In the data rows, the value 500 means zero.
Some points, one per row:
[434 509 530 539 375 398 655 639 465 483 519 521 500 522 402 592 625 564 573 422 480 624 627 409 500 375 514 417 507 541 476 333]
[569 527 315 408 524 437 402 506 475 429 470 395 435 572 620 519 378 578 542 502 480 318 431 476 628 484 495 423 539 466 531 409]
[387 504 518 369 613 494 598 409 547 424 381 374 459 444 502 378 624 639 644 593 497 531 322 248 532 306 575 561 567 739 483 492]
[557 367 530 527 567 429 461 392 526 481 559 775 301 779 312 621 448 236 369 536 349 440 795 632 619 658 405 389 450 476 350 529]
[451 458 498 451 533 482 647 488 577 366 387 333 510 390 557 382 645 632 630 591 502 521 340 259 530 320 607 561 584 765 491 433]
[560 414 609 512 450 442 416 562 489 524 575 536 458 520 546 583 457 448 502 468 473 513 592 595 566 593 564 481 484 433 426 478]
[417 490 404 682 430 509 387 579 417 676 246 527 346 699 473 527 501 652 446 307 436 483 475 558 593 349 446 727 522 452 485 588]
[635 486 438 471 420 518 439 534 491 525 494 441 566 473 585 445 463 467 488 544 549 511 580 519 459 570 460 451 377 450 475 462]
[309 520 556 631 369 470 647 640 490 533 578 541 513 469 350 529 613 632 538 449 513 687 594 411 395 387 541 511 548 619 549 354]
[420 500 531 424 579 439 686 493 543 376 384 422 558 431 458 452 673 591 605 457 498 493 405 305 532 287 608 524 587 642 491 466]
[558 440 488 495 533 462 410 462 509 516 519 619 392 735 395 568 441 351 434 504 412 486 748 576 580 606 424 412 446 478 400 456]
[465 496 537 489 446 428 599 631 492 459 499 495 472 513 452 542 604 606 559 465 452 561 568 439 469 391 557 447 511 579 449 412]
[440 593 444 692 665 539 542 514 572 563 413 581 661 638 269 519 428 426 382 317 401 553 645 635 429 438 475 531 614 398 653 440]
[426 461 548 357 578 457 634 470 544 410 382 402 476 437 466 418 642 605 621 538 536 548 434 227 534 369 600 536 532 676 491 453]
Here are 11 more points, each followed by its number:
[577 416 544 560 432 417 397 546 472 528 553 542 447 529 524 625 474 424 506 443 497 522 612 591 570 623 533 472 421 386 441 502] 0
[577 417 544 527 512 446 412 505 497 537 527 546 448 547 542 576 471 429 495 478 462 540 594 639 576 608 569 518 449 366 435 536] 1
[605 528 380 721 392 714 452 552 500 583 457 517 649 372 516 543 550 476 540 552 542 364 433 614 384 532 476 609 605 551 546 541] 2
[539 479 494 509 502 548 619 604 640 478 485 425 668 485 491 543 502 482 343 303 547 410 493 465 411 387 424 411 408 466 586 548] 3
[498 561 455 555 544 637 498 455 577 431 620 585 556 565 375 544 512 412 370 577 440 393 543 490 418 538 409 379 601 550 576 516] 4
[542 347 542 520 561 400 355 416 495 476 482 746 235 815 291 667 409 268 334 462 323 457 894 683 709 678 469 400 496 431 341 510] 5
[654 501 438 512 425 524 458 531 517 556 489 451 561 461 550 462 444 414 478 532 553 535 609 597 425 551 394 452 343 473 446 497] 6
[436 597 626 355 644 487 408 335 426 590 650 556 540 370 489 397 465 405 518 647 533 663 507 547 413 780 661 571 541 422 557 425] 7
[485 514 595 391 568 561 416 428 477 556 559 499 580 368 526 356 432 443 503 645 563 638 532 513 393 708 584 556 508 491 531 476] 8
[575 431 493 467 550 425 386 413 465 485 589 731 329 790 380 588 439 295 390 540 421 400 814 550 613 670 461 375 433 468 376 425] 9
[551 415 477 522 518 436 411 363 482 475 561 726 318 794 348 616 443 308 394 547 429 426 764 598 614 628 413 394 465 438 403 463] 10
Which two of these numbered points are nearest to each point below by angle, seen from the average point of the first points? Their numbers follow each, nearest first.
[507 516 431 507 484 568 641 614 628 456 531 440 688 508 459 529 516 561 361 331 528 400 466 400 419 365 404 374 498 447 624 510] > 3 4
[557 540 443 670 459 661 412 520 493 561 477 523 585 455 527 503 499 429 509 535 508 420 452 624 421 556 489 595 595 503 532 556] > 2 6
[574 446 461 506 508 532 667 682 736 458 439 354 730 472 471 564 555 565 272 250 517 448 531 234 422 360 409 327 379 435 639 491] > 3 4
[504 499 504 515 422 528 375 671 515 544 549 391 513 403 585 607 455 566 434 470 476 481 533 556 433 585 545 472 515 398 551 518] > 0 1
[457 570 661 492 560 567 570 521 495 525 618 622 508 607 345 435 582 539 426 522 450 610 501 390 390 486 418 486 543 608 483 407] > 4 7
[545 343 498 623 544 446 349 353 561 457 484 653 253 807 284 715 401 249 397 534 303 469 821 676 729 653 429 377 488 453 356 648] > 5 10
Now 11 new points, numbered from 0 again:
[553 421 563 533 452 448 495 608 508 514 538 512 463 543 498 627 542 423 484 430 452 520 628 570 537 570 569 427 453 405 404 508] 0
[498 489 468 481 469 564 632 612 648 487 497 382 660 460 477 563 542 571 364 322 553 446 464 317 432 372 421 396 426 481 596 546] 1
[465 473 552 353 652 455 623 445 543 399 352 345 468 448 555 346 625 634 643 548 480 522 277 273 580 275 598 552 605 717 429 446] 2
[609 532 419 642 472 643 408 513 526 583 436 493 592 437 555 474 503 431 526 549 489 431 453 618 442 555 492 589 546 507 513 565] 3
[483 382 619 475 452 383 493 577 443 473 632 590 455 472 548 678 481 416 464 405 506 482 571 543 594 625 605 445 454 381 414 436] 4
[315 444 491 351 541 465 745 545 515 334 337 296 423 391 449 458 785 723 702 549 462 553 322 174 547 182 653 526 649 811 450 475] 5
[484 442 548 503 436 509 565 486 463 518 434 448 543 363 563 464 631 568 589 506 581 572 375 401 504 469 521 605 401 530 436 602] 6
[367 552 453 442 524 488 430 464 441 591 458 540 459 531 400 521 435 529 322 444 525 572 606 445 451 584 451 488 462 297 651 551] 7
[537 577 514 367 476 398 515 765 519 480 497 362 615 327 576 532 325 390 413 377 441 487 739 778 356 448 632 343 436 325 541 453] 8
[447 528 472 504 399 508 629 491 426 458 486 476 515 327 549 501 633 585 587 598 597 566 390 415 482 459 529 539 459 529 473 609] 9
[402 529 568 575 450 442 693 578 472 514 504 556 553 559 365 511 689 611 592 484 524 632 555 314 417 336 479 518 498 631 504 339] 10
The same question for these:
[513 533 408 557 361 548 366 741 527 590 538 339 574 364 577 634 420 564 407 489 493 448 561 611 377 615 540 438 567 354 633 492] > 8 3
[389 566 467 458 493 418 449 526 412 585 477 538 439 542 429 539 426 538 378 453 492 551 665 500 472 572 503 517 486 341 621 456] > 7 8
[550 443 559 542 486 439 389 545 480 566 580 586 497 515 542 572 408 447 477 433 468 510 547 634 559 623 516 487 448 359 458 475] > 4 0
[569 401 481 583 532 395 367 390 525 467 555 689 283 784 346 650 382 292 374 521 350 453 775 658 644 687 436 395 462 390 431 530] > 0 4
[516 586 460 634 495 566 418 426 456 506 606 533 608 362 679 454 263 402 596 526 597 347 251 812 471 561 534 629 610 475 633 526] > 3 8
[469 527 512 525 377 526 616 474 426 472 490 454 487 316 530 487 694 585 571 619 578 546 312 375 454 421 428 561 434 557 468 698] > 9 6
